In the rows, zero is written as 128.
runs of hidden systems
Z, run 1 (8 x 22)
[[122 124 197 115  99 134 136 162 120 157 166  99  85 148 111  86 144 127
  145 148 212 148]
 [150 153  93  90 174 130  93  90 136 119  88 101 167 160 122 109  71 125
  117 161 187 116]
 [177 135 106  95 155 120 166 126  87 100  91 168 178  88 135 160 153 112
  126  89  85 104]
 [114 101 132 201 115 134 152 149  98 109 137 104 110 127 117 167 149 165
  130 142  72 176]
 [136 118 164 173 103 134 112 153 143 175 160 117  84 122  79 106 108 129
  121 114 183 103]
 [129 129 156  56 142 130 134 115 119 121 106  84 156 163 126  90 117 102
  112 146 189 134]
 [176 149  63 116 155 116 127 109  91  93  91 145 169 126 135 146 123 151
  136 144 114  95]
 [145 115 141 176 135 133 172 140 118 112 122 143 136  76 106 154 160 137
  132  91  87 171]]
R, run 2 (8 x 22)
[[146 183  64  98 134 134  83  82 137 138 114 190 139 161 160 113 100 144
  169 169 149  54]
 [ 95 131 103 119 146 125 149  89 173  91 107 168 163  85 169 139 159 109
  127  83  47 187]
 [ 92 107 119 168  97 100 100 188 123 131 192  94  55 121 154 166 144 157
  128 152  81 140]
 [ 94 135 193 158  99 171 119 109 176 193 152 162  92 150 108  90 112 110
  154 124 179 135]
 [ 82 133 110  42 130 113  91  93 153 128 112 108 150 174 170  98 100  89
   94 142 130  91]
 [132 161  80 106 112 114 138 114 121 106 135 201 128 113 183 132 179 150
  181 133  82 108]
 [ 77 119 114 197 127 125 118 112 184 112 143 115 106 109 134 131 129 151
  130 128  85 209]
 [102 123 162 120 111 117  89 178 160 181 189 129  61 111 141 139 113 101
  117 114 141 106]]
E, run 3 (8 x 22)
[[157 161  82 130 116  76 102 138 177 124 163 150  96  71 115  64 147 150
  149 102 188  97]
 [116 159 132  72 186 131 119 125 159 104 133 123 133 124 182 135 131 124
  162 162 147 233]
 [126 128 113 146 164 155  80 139 128 168 133 155 115 136 152 223  69 111
  116 137  67  96]
 [ 71  90 199 137  69 163 173 109 120 157 123 155 132 149 127 123 160  85
  111  87  71 111]
 [ 96 115  89 142  59  86 109 114 127 109 144  78 106 168 113  51 145 166
  110 153 147  66]
 [157 182  98 102 139 105 122 112 177 114 145 178 121  79 137  63 157 146
  186 118 195 152]
 [112 146  96  96 202 121  88 128 161 106 126 108 135 116 180 179  96 122
  128 156 102 212]
 [117 117 164 145 130 168 113 156 113 187 151 181  99 128 156 220 109  96
  131 113  60  94]]
L, run 4 (8 x 22)
[[118 114 153 136 124 129 155 127 152 134 128 152 133  84 121 128 148  99
  112  71  96 141]
 [107 111 147 129 104 124 121 154  98 133 150  81 100 166 130 129 129 140
  120 165 134 126]
 [152 155 117 128 130 136 121 104 146 142 122 166 131 122 116  98 116 127
  153 123 170  99]
 [113 121 123  95 150 117 135 116 134  99 107  98 156 127 141 127 131 114
  104 125 114 163]
 [146 133 106 144 123 117 124 156 102 127 146 150 107 114 141 159 139 146
  147 138  98 106]
 [109 122 164 163 124 156 139 109 154 145 128 135 125 130 107 116 121 123
  132 115 135 162]
 [122 118 124  97 119 110 110 141 118 135 133  97 123 142 129 119 113 113
   98 131 139  86]
 [138 148 122 108 127 135 146 109 116 117 117 158 142 135 145 113 150 137
  162 141 137 134]]
M, run 5 (8 x 22)
[[174 128 118  88 131 101 157 184  63 110 144 159 124  84 161 179 182 127
  144 112  76  98]
 [113 113 170 222 119 175 154 115 124 136 126 109 116 154  85 130 120 163
  152 156 140 201]
 [149 114 133 105 133 104  97 155 133 157 134  91 123 112  89 118  84  92
   68  96 168  58]
 [128 137 157  52 119 140 173 109  85 102 102 135 162 165 159 102 169 118
  154 149 142 138]
 [168 138  57 190 158 122 118 106 116  94  97 119 154 119  98 147 101 176
  129 145 118 126]
 [147 110 170 125 134 116 164 172 126 129 147 133 119  60 114 142 163  99
  114  67 118 157]
 [119 115 161 135 127 151 119 149  87 140 137  73 109 187 123 147 104 142
  130 192 156 147]
 [166 136 133 124 131 146 134  98 126 150  96 159 162 126  92 106 102 105
  117  97 162  65]]
E, run 6 (8 x 22)
[[134 126  75 131 121 114 145 112 100  93 106 162 157 111 154 162 154 139
  126 111  36  94]
 [106 107 140 198  91 114 151 156 136 119 166 119  85  94 115 124 170 158
  138 112  99 170]
 [111 128 162 132 125 125  95 149 158 159 162  85  86 140 110  96 101 125
  123 147 203 146]
 [138 155 132  58 157 148 111  97 132 147 104 151 157 159 150 121  97  95
  138 142 165 100]
 [125 129  86 115 136 129 142  96 109  99  92 157 169 128 156 155 138 125
  124 119  54 109]
 [116 108 124 182  95 111 146 154 125 116 157 133  95  93 122 137 167 151
  131 105  79 137]
 [106 122 164 148 111 126 115 147 154 147 164  91  86 138 111  95 123 135
  133 143 183 161]
 [137 150 127  77 152 136  97 107 142 148 118 133 141 152 138 111  89 104
  129 145 177 104]]
R, run 7 (8 x 22)
[[ 99 126 154 156  85 132 147 133 146 143 162 163  91 110 134 109 169 131
  155 108 110 137]
 [ 82 127 127 125 118 120  94 114 167 132 144  86 107 160 136  91 106 132
  116 157 158 148]
 [131 161 114  82 133 123 104 124 151 148 142 180 118 117 163 123 126 110
  153 123 139  96]
 [ 87 133 120 125 138 143 128  98 139 113 117 141 140 149 168 146 133 128
  142 146  76 173]
 [102 119 112 163  95 113 106 142 148 144 161 144  89 116 138 138 131 133
  123 116  86  95]
 [ 79 126 171 117 100 138 133 118 161 145 151 128 104 145 141  89 148 114
  141 129 145 159]
 [106 147  93 100 125 112  82 114 151 132 138 125 114 155 157 110 103 129
  131 160 141  97]
 [112 149 122 106 135 135 132 107 157 129 131 187 132 108 167 133 147 114
  158 112  97 146]]
A, run 8 (8 x 22)
[[ 91 126 116 159 116 137  94 105 153 141 131 109 116 164 125 117  94 137
  117 151 127 122]
 [118 143 115  88 111 110 119 124 151 137 143 165 119 113 155 106 146 108
  135 107 118  90]
 [ 85 133 120 129 121 131 120 112 136 114 137 116 118 157 159 126 138 145
  144 164 105 167]
 [122 137 105 155 122 121 101 131 159 148 150 162 103 103 136 138 117 129
  133 112 105 104]
 [ 76 121 161 102 113 135 126 121 153 142 144 126 115 144 154 116 136 101
  124 125 115 149]
 [111 135 102 134 108 126  96 122 128 142 139 137 110 157 146 129 110 139
  135 157 114  84]
 [ 98 139 125 119 109 125 133 100 167 127 135 162 127 119 146  96 150 120
  144 110 117 138]
 [ 93 126 105 129 120 108  99 138 142 120 153 107 102 137 158 134 127 139
  122 150 100 136]]
G, run 9 (8 x 22)
[[111 104 156 125 132 120 125 135 158 137 127  86 129 112 101 109 112  97
   79  91 142 139]
 [136 136 135  82 118 126 120 151  85 139 141 122 114 161 152 134 130 128
  142 169 146  91]
 [134 146 108 146 140 150 139  76 139 116  94 161 161 136 124 113 123 140
  151 132 128 142]
 [129 112 108 125 130  94 133 148 129 105 131 108 129  90 129 138 144 122
   98  96  93 127]
 [126 131 158 143 117 138 132 156 118 145 161 131  92 130 132 134 142 140
  157 148 144 148]
 [124 129 129 137 142 147 110  99 149 144 110 118 143 149 109 117  84 115
  111 133 152 123]
 [134 125 128  79 122 115 142 131 101 120 118 134 145 127 142 129 147 108
  116 114 109  90]
 [124 137 111 154 120 129 140 117 116 106 129 132 125 136 138 127 150 161
  157 154 117 156]]
A, run 10 (8 x 22)
[[128 156  57  51 142 101 121  74 141  88  89 165 181 124 175 106 140 111
  122 113  93  83]
 [102 118 106 161 110 117 160 140 106  83 143 138 116 111 166 163 190 166
  156 139  37 185]
 [112 111 157 221 111 138 107 163 168 174 179 128  63  96  91 142 109 136
  126 106 130 146]
 [ 97 126 185  60 124 139 100 130 159 178 142 112 117 158 136  99  95  70
  103 123 183 103]
 [120 154  80  75 126 133 112  79 103 111  96 149 159 191 170 118 117 136
  147 180 117  80]
 [115 135  73 165 112 109 149  97 151  85 120 168 140  90 144 117 175 157
  148 102  63 145]
 [ 96 106 149 162 114 104 119 182 149 133 184  95  69  94 134 145 146 135
  118 118 105 175]
 [120 140 174 124 134 162  92 142 150 194 157 144  92 149 127 137  83 103
  141 145 176 116]]
M, run 11 (8 x 22)
[[153 109 125 207 134 138 128 139 130 145 124 124 123  97  72 155  98 135
  104  97 114 114]
 [112 100 189  88 100 121 153 159 104 139 142  89 118 136 121 107 152  97
  103 113 149 123]
 [154 147 106 117 132 135 121 105  96 116 104 112 145 175 117 106 109 155
  147 179 176 104]
 [164 135 106 124 162 118 150 109 138 103  92 147 174  79 110 123 132 116
  119  82 127 140]
 [135 109 138 128 142 118 146 170  84 105 137  94 119 118 140 173 147 139
  124 143  93 166]
 [155 124 164 175 121 161 136 141 105 165 132 139 113 134  88 141 108 133
  141 132 156 113]
 [119 106 154 102 125 130 138 111 128 129 102  85 156 149 104  97 112  98
   85 113 152 115]
 [164 138  95  91 128 107 144 132  76  96 109 125 152 135 136 120 149 144
  138 149 134  93]]
Z, run 12 (8 x 22)
[[143 144 157 145 105 160 102 136 128 201 151 181  94 142 109 132  96 114
  148 128 163  48]
 [ 80 114 158  80 120 143 156  70 138 107  84  97 179 173 135  79 136  97
  102 124 133 158]
 [154 147  36 126 112  75 107 133 111  94 134 142 124 110 144 120 147 167
  135 138 102  59]
 [131 140 162 148 148 136 162 136 162 118 146 156 118  73 135 127 167 131
  170 104 132 230]
 [105 112 124 135 150 124  68 160 142 160 155  82  93 141 137 178  66 111
   88 146 115 116]
 [133 138 187  90 107 176 154 109 103 170 116 186 140 165 135 120 137  96
  157 125 142  85]
 [ 83 114  83 142 109 118 129  69 140  85  92  92 165 168 126  91 126 144
   99 141  96 127]
 [159 145  92 127 104  78 137 158 136 113 163 165  99  62 133 101 181 147
  152  96 134  98]]
G, run 13 (8 x 22)
[[198 127 114  85 167 106 125 194  33 110 127  71 129 138 126 180 114 145
  119 179 158 103]
 [194 141 154 184 157 190 181  98  84 132  76 178 174 128  79 152 121 147
  172 131 146 152]
 [157  79 119 162 139 109 155 142  78  89  88  45 166 117  67 143 115 135
   55 106 110 123]
 [199 127 160 141 104 126 171 184  46 129 141 121 110 120  86 120 164 159
  158 144 187 102]
 [179 136 126 156 181 151 145  98 109  99  73  79 178 143  69 110  87 153
  126 157 200 184]
 [220 121 116 107 171 111 153 170  54 112 101 115 164  84  96 176 122 118
  102 101 129  85]
 [168 112 172 174 137 167 191 143  47 107 102 109 148 146  96 162 148 163
  153 158 129 184]
 [191 107 114 202 136 129 136 133  89 123  96  78 147 122  37 126  90 156
   91 122 166  91]]
L, run 14 (8 x 22)
[[ 59 104 156 131 110  99 126 170 171 122 187  95  76  95 165 133 166 119
  119 114  87 210]
 [106 151 141 133 120 147  66 155 154 192 181 150  60 159 154 149  84 130
  160 176 158 102]
 [ 75 144 140  80 131 160 109  53 187 154  99 168 163 166 158  97  98  76
  121 114 122 115]
 [ 76 121  65  89  90  82 113 115 121  85 133 118 129 151 187 120 160 138
  111 144  50  89]
 [ 97 150 105 177  92 114 126 126 180 122 177 176  79  94 153  99 177 166
  185 126 112 169]
 [ 72 128 143 127 145 118  72 141 208 157 172  94  81 119 144 119  89 107
  110 130 149 179]
 [ 99 153 138  50 134 144  88 128 142 171 148 173 110 160 196 154 108  87
  146 150 115  83]
 [ 61 135  97 136 103 151 121  55 155 118 104 161 150 178 168 116 126 132
  140 148  63 124]]

runs to name
run 15 (2 x 22)
[[121 116 163 143  86 138 159 101 134 137 117 134 137 138  90  65 149 121
  127 102 163 108]
 [140 133  83  91 142  83 111 129 122  83 119  68 143 131 132  95 127 145
  109 152 161 131]]
 : M
run 16 (2 x 22)
[[156 136 183 211 122 191 135 129 109 178 135 141  99 163  73 133  97 158
  176 168 193 144]
 [147 114 137  85 153 126 121  99 141 138  79  91 182 130  82  95  77  76
   58  86 174  76]]
 : L
run 17 (2 x 22)
[[104 125 123 148  83 127 107 132 110 140 152  99  92 181 126 105 123 159
  137 179 147  93]
 [128 161 101 114 129 115 115  96 184 126 131 165 130 103 135  73 135 128
  152 110 166 128]]
 : A
run 18 (2 x 22)
[[163 165 110 151 192 136  72 156 172 160 159 154  94  85 135 176  75 133
  157 141 161 165]
 [ 93 111 188  92 156 183 126 112 133 174 107 152 154 152 156 189  92  54
  101 107  79 135]]
 : L
run 19 (2 x 22)
[[138 152 119  73 151 119 100 116 171 148 128 158 137 102 142 111 106  86
  121  96 156  98]
 [ 95 126 126  88 135 139 137 111  99 105 108 122 152 168 177 155 138 122
  133 162  76 151]]
 : A
run 20 (2 x 22)
[[101 107 139 159  88 105 123 142 162 139 160 111  95 103 105  94 141 122
  103  90 128 114]
 [118 144 144  76 127 114 113 145 133 132 153 109 105 148 153  99 138 126
  147 161 180 143]]
 : Z
run 21 (2 x 22)
[[ 61 153 138 117 144 131  75 110 228 152 168 125  87 134 166  93 101 116
  148 147 165 205]
 [ 83 151  99  54 148 120  57 125 171 155 152 156 110 145 209 166  93  87
  121 142  88  92]]
 : L
run 22 (2 x 22)
[[ 94 132 125  40 161 150 116  69 133 124  71 128 192 180 167 132  91  74
   93 136 103 113]
 [119 125  60 138  85 100 145 114  91  87 122 161 139 128 165 142 179 161
  139 130  31  76]]
 : L
run 23 (2 x 22)
[[151 111 163 178  95 134 173 159 100 141 147 162 107  85  98 140 171 135
  143  88 104 116]
 [121 108 172 154 119 140 131 135 123 139 129  62 118 159  80  93 103 134
  108 149 194 153]]
 : L
run 24 (2 x 22)
[[103 128 110  92 135  99 103 128 167 126 139 123 124 104 152 118 123 103
  104 102 112 122]
 [113 141 136 115 121 136 129 140 117 130 151 153 104 140 170 144 153 137
  169 157 112 146]]
 : R
run 25 (2 x 22)
[[174 164  75  85 170 103 119 104 158 107 105 173 166  73 137 113 127 114
  136  91 144 112]
 [119 124 120 115 157 123 142 152 104  93 134 122 130 111 175 189 155 137
  136 143  61 196]]
 : E
run 26 (2 x 22)
[[158 148 107 152 112 144 162  88 106 113  99 183 157 131 113 105 153 154
  169 126 132 105]
 [120 109 106 146 133  87 138 138 146  84 128  72 133  92 111 105 147 142
   96 109 123 175]]
 : A
run 27 (2 x 22)
[[174 122 174  33 157 141 150 129  85 146  85 124 183 134 113 132 110  59
   89  92 165  72]
 [166 123  95 136 128 138 177 104  32  70  69 110 184 175 119 144 151 172
  141 174 100 117]]
 : L
run 28 (2 x 22)
[[156 133 133 121  94 122 178 137 110 128 135 218 131  66 137 134 200 114
  152  56  72  78]
 [ 82  93 155 194 105 134 141 131 126 108 136  38 107 168  99 105 124 165
  116 174 146 211]]
 : L
